In the rows, zero is written as 128.
Each run below is a few steps of one of 6 hidden systems, one row a step.
run 1, D (9 x 20):
[[ 98 126 173 134 108 153 169 128 147 174 158 108 184 119 158  78 135  97
  125  96]
 [105  82 131 158 130  74 127 102 121 147 111 125  56  60 122 148 102 118
  123 137]
 [161 143 131 138 154 100  53 147 144 110 158  69 153 135 167 138 142 132
  102 159]
 [178 185 103 144 133  94 170 117 159 110  88 153 125 134  92  99 115 166
  132 111]
 [113 103 107  91 141 161 100 106  76  76 112 161 115 179 119 160 151 145
  159 140]
 [ 93 159 159 118 101 193 180 121 145 149 149 121 190 159 153 108 142 104
  127 100]
 [ 81  74 142 134 128 105 165 100  93 170 118 142  68  78 117 115 114 116
  126 121]
 [123 108 156 151 138 104  47 137 151 121 160  74 143 114 170 146 134  94
  113 152]
 [184 189 102 157 142  80 158 130 167 136 116 116 106 101 118 104 117 164
   98 124]]
run 2, Y:
[[125 108  97 115 148 143 115 114 103  95  92 180  42 121  90 135 153 129
  156 121]
 [ 74  89 156 125  95 165 121  98 149 180 160 135 188 132 148 126 146 131
  149  91]
 [184 142 100 139 112  83 195 140 129 147 132 120  90  61 135 120  98 144
  103 120]
 [120  99 112 134 144 128  26 159 135 121 125 108 140 125 134 179 125 153
  147 165]
 [135 189 168 134 117 124 164 151 144 132 153  97 181 174 140 112 119  84
   84 133]
 [155 130  99 109 159 120 129 147  78  81  89 168  61 145  80 115 138 126
  142 142]
 [ 55  96 163 128 104 165  99  82 151 151 137 157 160 163 122 143 149 110
  157  98]
 [158 144 110 124 111 126 220 125 123 164 146 133  95  75 139  95 128 138
  105  97]
 [128  67 105 137 138  98  52 141 129 134 110 128 122  86 122 162 110 165
  165 145]]
run 3, L, 9 rows:
[[145 101 161 122 135  59 143 148  81 109 110 144 138 162  87  94  98  87
  132 142]
 [ 67 170 165 135 133 186 115 122 164 141 125 143 138 185 106 126 154  91
  114 117]
 [130  92 118 103 147 150 152  99  96 139 134 150 128 112 135  50 177 162
  161  89]
 [ 99 118 121 140 118 152 148  84 127  70  79 140  80 104 137 172 106 120
  167 131]
 [140 154 124 128 147 125 116  84 132 121 170  69 125 123 198 142 160 156
   81 145]
 [167 106 154 134 131  45 151 134  94  94 109 107 157 132 128 103  80 109
  134 148]
 [ 94 185 160 137 141 130 117 130 150 130 126 133 128 203  94 148 131  92
   84 145]
 [121  95 146 100 142 150 136 127  98 152 150 144 165 149 126  45 178 124
  148  94]
 [ 84 127 130 140 124 163 169  91 133 101  63 168  95 116 102 131 110 130
  178 110]]
run 4, U (9 x 20):
[[107 141 122  93 121 211 130 155 113 164 183 122 137 148 157 136 180 114
  101 121]
 [ 94  72 167 132 117 114 141  88 126 153 122 167 150 130 104  72 139 108
  172  83]
 [ 99 137 130 161 120 116 136  92 158 139 125 124  43  81 133 172 121 104
   96 128]
 [155  85 121 142 138  88  76 163 130 142 135  88 158  75 152 119 109 154
  147 144]
 [180 178 114 141 120  82 151 150 146  92  85 147 141 155  84 141  84 137
  131 135]
 [144 149 106  88 126 183 118 183  95 125 175 118 135 165 148 168 157 112
   97 148]
 [107 109 162 112 111 150 157 117 125 144 134 152 199 164 120  68 145 115
  164  85]
 [ 83 132 130 135 116 138 161  87 134 158 133 162  43 114 107 151 142 102
   99 108]
 [108  67 151 149 135 107  75 127 134 148 144  87 129  67 167 119 125 114
  142 134]]
run 5, S:
[[147 114 108 113 140  84 173 105  61  94 108 105 109 118 151 154  91 171
  118 166]
 [101 133 169 133 136  93  91 109 122 114 133  93 180 190 141 162 110 118
  101 165]
 [ 80 145 177 127 166 135 156 119 103 139 110 130 119 171 103  59 146  94
  110 130]
 [ 81  92 136 142 143 154  71 105 145 114  84 170  96 127  92 120 147 123
  188 113]
 [125 151 114 137 119 182 119  78 186 124 152 124 114 104 171 125 180 139
  132  86]
 [156 118  89 118 135 123 181  96  89 105 117 109  93  74 169 127 121 185
  134 134]
 [137 130 131 134 122  76 104  95 124  96 131  90 160 152 159 192  95 153
  108 166]
 [105 160 173 117 163 117 161 121  85 124 135  94 152 186 139  85 131 110
   82 155]
 [ 67  95 162 134 154 121 101 116 111 120  72 161 123 157  76 101 116 120
  168 136]]
run 6, Y:
[[ 83 145 132 120 132 187  95 105 127  83 123 130  88 166 139 188 151  94
  123 145]
 [106 135 144 107 143 153 192 126  97 169 125 136 168 148 119  52 143 157
  127 108]
 [142  83 120 147 118  55 123  68 128 118 118 155  65  89 114 147 117 128
  135 114]
 [ 92 130 130 134 130 200  96 143 153 150 153  83 142  91 186 137 154 131
  131 133]
 [196 145 128 135 128  59 161 155 126 128 125 108 180 127 125  81  97 152
  124 127]
 [132 137 113 130 131 132  75 116 128  60 115 130  84 154 129 201 127 107
  133 156]
 [ 85 159 152 102 139 198 164 140 109 146 132 120 186 181 134  92 145 137
  125 125]
 [148 104 124 128 129  52 173  75 101 124 107 168  80 123  92 109 114 138
  126 111]
 [ 67  92 131 135 132 184  76 101 142 139 140 116  95  92 165 163 158 123
  141 127]]
run 7, S, 9 rows:
[[ 94 125 169 136 108 163 157  73 137  78 107 122 168 147 163 117 124  90
  171 108]
 [ 67 150 112 118 152 171 143  89 113 151 110 139  78 138 118 153 146 177
  105 138]
 [111  53 151 130 127  98  96  59 114 118 155 112 122 101 174 122 149 118
  146 117]
 [107 196 140 167 157 132 149 108 159 105  94  82  84 107 151 134 109 124
   94 154]
 [142 105 120 113 182  87  81  95  88 108 123 120 128 154 127  94 159 189
  132 146]
 [116 151 168 144 116 142 156  80 151  65  96 115 171 155 152 116 113  99
  164 118]
 [ 79 153 110 102 158 178 143  95  97 133 109 144 101 168 116 140 156 183
  114 141]
 [ 92  52 157 128 110 117 117  54 117 122 143 129 143 115 167 129 140 118
  164 105]
 [ 89 182 137 158 149 148 148  96 154 123 108  95  62 109 147 152 123 121
   84 149]]
run 8, L, 9 rows:
[[100 119 138 110 128 103 197  91  63 115 110 119 127 150 137 155  86 150
  110 161]
 [ 58 108 183 139 149 111 107  96 113 158 145  88 124 142 149 124 130 100
   88 154]
 [125 123 172 159 143  74 147 100 151 145 120 128 110 110 111  47 134  92
  123 101]
 [136 159 132 136 159 149 107 120 139  71 101 152  65 149 103  97 167  80
  138 120]
 [152 145 118 110 131 177 120  92 140  68 134 124 169 157 172 105 176 146
  165 104]
 [141 136 111 104 128 129 201  88  72  84  97 128 147 148 149 142 100 181
  138 141]
 [ 68 111 160 118 139 119 126  89  82 128 141  93 132 160 157 171 116 126
   92 169]
 [ 99 113 187 150 139  76 155  95 130 168 139  99 147 119 140  71 117 106
  102 121]
 [116 142 157 151 166 101 119 121 134 113  95 150  59 137  80  78 143  75
  120 126]]
run 9, U (9 x 20):
[[158 146  82  97 149 193 117 160 114 122 145 145  94 122 131 105 192 145
  136 112]
 [ 98  76 145 118 100 152 118  81 118  84 107 161 161 153 132 145 129 116
  197 104]
 [126 144 113 126 110 125 192  58 133 144 154 114 104 102 175 152 131 163
   90 113]
 [105  73 139 121 161  92 133 149  57 141 101 101 128  97 130 105  94 151
  137 167]
 [118 189 153 161 156  82 102 109 166 115 103 107 138 176 110 135 107 129
   92 154]
 [166 155  96 104 173 165  97 181 109 119 145 117  94 127 132  92 186 137
  113 136]
 [108 109 140 121 116 168 100 110 140  79  94 168 166 169 112 125 138 117
  200 102]
 [132 137  99 112 103 150 168  54 137 129 166 138  95 120 167 163 163 150
  107  98]
 [100  58 143 116 134 122 157 121  64 132 110 105 140  84 157 108  98 146
  159 143]]
run 10, A:
[[104  84 142 136 136 127  62 103 144 101  90 168 142 147  93 114 139 127
  200 109]
 [162 173 116 117  99 190 173 134 153 102 162 128 122 121 168 123 164  83
  121  96]
 [123  94  90 104 140 150 140 155  81 144 105 119 148  95 137 137 105 205
  160 147]
 [133 125 127 155  81  79 104  79 191 147 155 139 141 126 132 193 112 133
  117 106]
 [143 150 132 121 147 110 153 202  95 172 150 108  99 120 111 109 118  98
   68 157]
 [105  85 154 146 143  86  76 116 139 125  80 162 147 145  74  96 116 139
  179 122]
 [151 168 127 126 112 174 142 126 159  98 154 149  91 140 134 117 176  59
  119  92]
 [120  99 110  98 139 188 150 171  78 127 106 120 158 104 144 103 120 168
  174 139]
 [142 120 106 149  87 103 117  58 186 127 138 142 140 107 144 179 121 164
  146  96]]
run 11, A, 9 rows:
[[118 114 110 100 105 171 143 175  87 146 161 104 134 110 167 190 114 125
  110 155]
 [130 122 143 159 126  53 125 105 162 169 112 109 173 108 122 116  84 183
  127 127]
 [148 140 122 130 138  85  97 141 123 130 152 153  53 150  91 152 147  81
   75 140]
 [ 95 127 172 128 145 158 119 184 119 125  99 123 180 156 104  78 116  89
  159 138]
 [154 137 109 124 133 139 143  67 151 100 119 165 107 128 128  84 177 153
  159  78]
 [113 110 107  97  98 200 146 155  90 111 145 128 115 116 161 193 127 111
  139 141]
 [125 124 132 150 118 102 137 108 164 174 130  91 191  91 160 117  98 193
  132 119]
 [164 119 105 127 127  55 110 125 112 138 155 144  59 126 107 172 129 121
   78 143]
 [ 92 141 174 147 139 132  99 192 137 139 105 113 166 155  98 120  95  80
  128 158]]
run 12, D, 9 rows:
[[135 102 101 132  84 131  93 122 154 126 147 165  82 107 119 214 130  99
  135 114]
 [166 148 112 102 144 162 150 204  95 137 153  87 157 109 163  91 138 138
  114 145]
 [125  95 123 145 100  86 122 135 155 156  91 175 158 119  70 145  80 158
  171 109]
 [151 135 112  97 115 134 126 160  84 104 166 119 104 157 144 199 130  90
   86 160]
 [118 161 144 133 149 144 140 193 140 174 109 129 170 140  89  62 124 134
  128 127]
 [128  83 109 129  95 107  93 117 139 139 137 191  74 121  85 184 133  99
  138 106]
 [155 151 120 109 134 188 124 203 113 116 159  85 140 115 170 117 151  96
  116 146]
 [132 107 109 143 108 104 139 143 160 184 104 166 153  98  82 118  98 183
  160 103]
 [161  90 111 100 103 108 109 148  81  88 157 134 112 142 139 199 118  91
  123 151]]

Which system made each of these runs?
run 13:
[[135 153 127 142 110  95 137 124 140  79  75 151 131 163  89 181  74 123
  145 144]
 [158 157 107  97 129 157 130 155 109 142 193  89 147 143 179 150 164 140
   75 140]]
 => U
run 14 (2 x 20):
[[188 142 100 100 102 134 138 168  98  74 148 139 132 163 133 180 122  94
  120 143]
 [ 71 155 135 119 132 175 138 152 118 134  81 158 148 180  79 150 105 143
  141 145]]
 => Y
run 15:
[[155  87 108  83 148 109 115 123  58 135 179 129 113 145 146 116 178 147
  103 135]
 [ 95 118 168 155  97 136 153 132 148 110  85 118 174 117 132 142  67  93
  170 130]]
 => L
run 16 (2 x 20):
[[163 122 103 125  90 109 184 130 128 109  99 190 104 122  80 145  98 119
  160  98]
 [ 94 112 119  91 137 193 102 175  77 123 139 114 144 153 146 171 134 128
  127 167]]
 => D
run 17:
[[ 82  99 169 120  99 188 132 130 125 103 119 140 171 153 141 135 128  68
  173 114]
 [153 176  94 129 117 135 197 110 156 157 110 164 113 119 100 106 132 176
  122  93]]
 => Y
run 18 (2 x 20):
[[ 72 168 127 128 142 179 188 146 112 164  88 137 103 129 101 129 108 149
  115 142]
 [122  49 125 119 118  89  58  91 122 148 164 161 114 128 121 148 160 128
  146 108]]
 => S
run 19 (2 x 20):
[[127 146 144 126 181 122  74 187  98 114 126  81 119 148 130 111 134 109
   97 185]
 [134 116 154 139  96  90 113 101 172 141 136 164 197 170  98 116 125 122
  155  85]]
 => L
run 20, 2 rows:
[[185 135  62 116 126 154 128 167 131 119 117 149 114  88 120 128 138 184
  164 114]
 [157  93 101  94  89 143 140 148 101 107 129 149 199 147 133 166 104 157
  176 122]]
 => D
run 21, 2 rows:
[[166 137  85 145 136  83 122  92 140 101 110 123  67  86 136 167 115 175
  117 140]
 [173 131 133 122 116 102  98 155 118  92 172  84 145 136 174 169 124  81
  101 155]]
 => L
run 22 (2 x 20):
[[ 94 156 155 158 109 170 135 155 184 129  86 153 154 137  93 124 103  89
  163 110]
 [136 121  85  97 129 161 113 127 124 164 161 174  85 131 107 129 190 154
  120  95]]
 => S
run 23, 2 rows:
[[126 151 150 157 174 100 135 151 142 153  93 130 103 112  86  39 130 125
  125 125]
 [135 115 122 123 123 144  78 103 149  86 125 185  85 156  96 138 172  87
  159  98]]
 => L
run 24:
[[137 122  85 123 102 124 171 129 130 184 140 130 114  70 136 163 106 193
  113 119]
 [130  86 117 141 125  94  82 173 114 145 138 110  85  77 129 177  99 108
  116 161]]
 => L
run 25:
[[139 159  94 115 160 127 173 130  86 105  76 122 117 128 120 125 101 206
  128 159]
 [107 100 151 104 114 117 101  90 114 121 138 157 196 210 113 146 135 134
  145 120]]
 => D
run 26, 2 rows:
[[200 121  78 117 107 103 147 155 135 138 125 165 133  99 100 116 125 175
  157  98]
 [127 135  96 114 103 176 105 180 120 109 127 138 114 135 124 216 110 117
  135 155]]
 => L
run 27:
[[125 100 104 106 128 101 147  70  79 114 129 160  58 138 119 173 137 144
  111 133]
 [ 99 126 169 142 128 160 122 129 132 114 147  66 154 105 200 125 126  80
  123 146]]
 => L
run 28:
[[119 136 125 132 176 152  82 203 128 144  97 122 132 120  93  74 136 139
  148 147]
 [158 116  95 127  74 122  99 114 178 141 158 181 126 129 106 183 140 127
  143  84]]
 => D
run 29:
[[ 88 101 139 109 120 181 188 122  96 140  99 173 128 127 103  88 130 121
  171  99]
 [121 100 107 142 101  94 132  70 167 178 140 163 106  90 114 146 130 168
  133  87]]
 => Y
run 30:
[[178  88 117 113 133  61 141 120  70 102 154  94 121 103 170 128 116 137
  114 150]
 [118 176 133 166 147 108  79 141 168  98  85 102 122 145 113 174  87 131
  115 174]]
 => A
run 31:
[[128 177 132 163 123 115 149 168 183 168  88 128 162 117  90 114  81 153
  126 126]
 [174 114  93  97 121  93  82 137 101 119 177 146  99 159 122 179 160 123
   92 139]]
 => Y
run 32, 2 rows:
[[116 188 135 140 143 146 188 126 123  88  62 115 140 147 120 121  85 152
  134 153]
 [113 129 112  94 160 137  76 123  93 148 164 123 120 179 132 150 175 167
   87 152]]
 => U
run 33:
[[144 138  97 144 122 169 127 116 158  94 115 111  82  56 170 147 134 141
  152 119]
 [165 106 100 112 114 117  79 168 123 141 171  95 175 115 166 174 127 161
  121 148]]
 => A
run 34, 2 rows:
[[ 99  52 154 122 126  89  58 115 107 123 122 136 168 153 118 153 116 124
  167 142]
 [114 183 147 142  98 143 207 113 166 170 142 132 125 125 130 120 118 104
   85 100]]
 => L
run 35, 2 rows:
[[142 134 108 122 116 186  85 209 152 155 162 113 148 103 145 140 149 116
  135 126]
 [163 115  83 128 105 104 123 158 153 157 110 159 156  99  93 149  97 195
  159 113]]
 => L
run 36:
[[149 128 157 119 100 122 107 181 128 121 167 119 171 165 130 146 124  48
  115 133]
 [143 171 116 137 164 125 169 144 133 130  73 138 127 122  93  56 122 174
  144 124]]
 => A
run 37:
[[ 57 127 136 131 103 168 157  74 154 173 116 149 151 134 127 154 118 165
  142 103]
 [150 106 104 117 130  82 169 112  93 178 163 112  96  82 149 125 128 169
   83 131]]
 => Y
run 38, 2 rows:
[[121 110 136 154 155 120 116 107 154 127  91 103 151  79 146  66 123 171
  177 117]
 [152 142  89 132 140  87 107 108 123  90  91 151  69 137  95 186 111 165
  122 150]]
 => U
run 39 (2 x 20):
[[ 93 110 109 142 145 167 100 118 151 156 103 119 123  71 144 121 135 191
  165 119]
 [172 100  94 138  99  76 139  93 136 118 145 139  73  73 143 177 115 133
  119 116]]
 => L
run 40, 2 rows:
[[ 95 101 183 131 144 111 138  83 100  85 100 108 171 156 148  87 116 110
  158 136]
 [ 93 170 156 132 149 121 172  52 126 117 115 131 100 171 124 105 143 124
   92 121]]
 => L
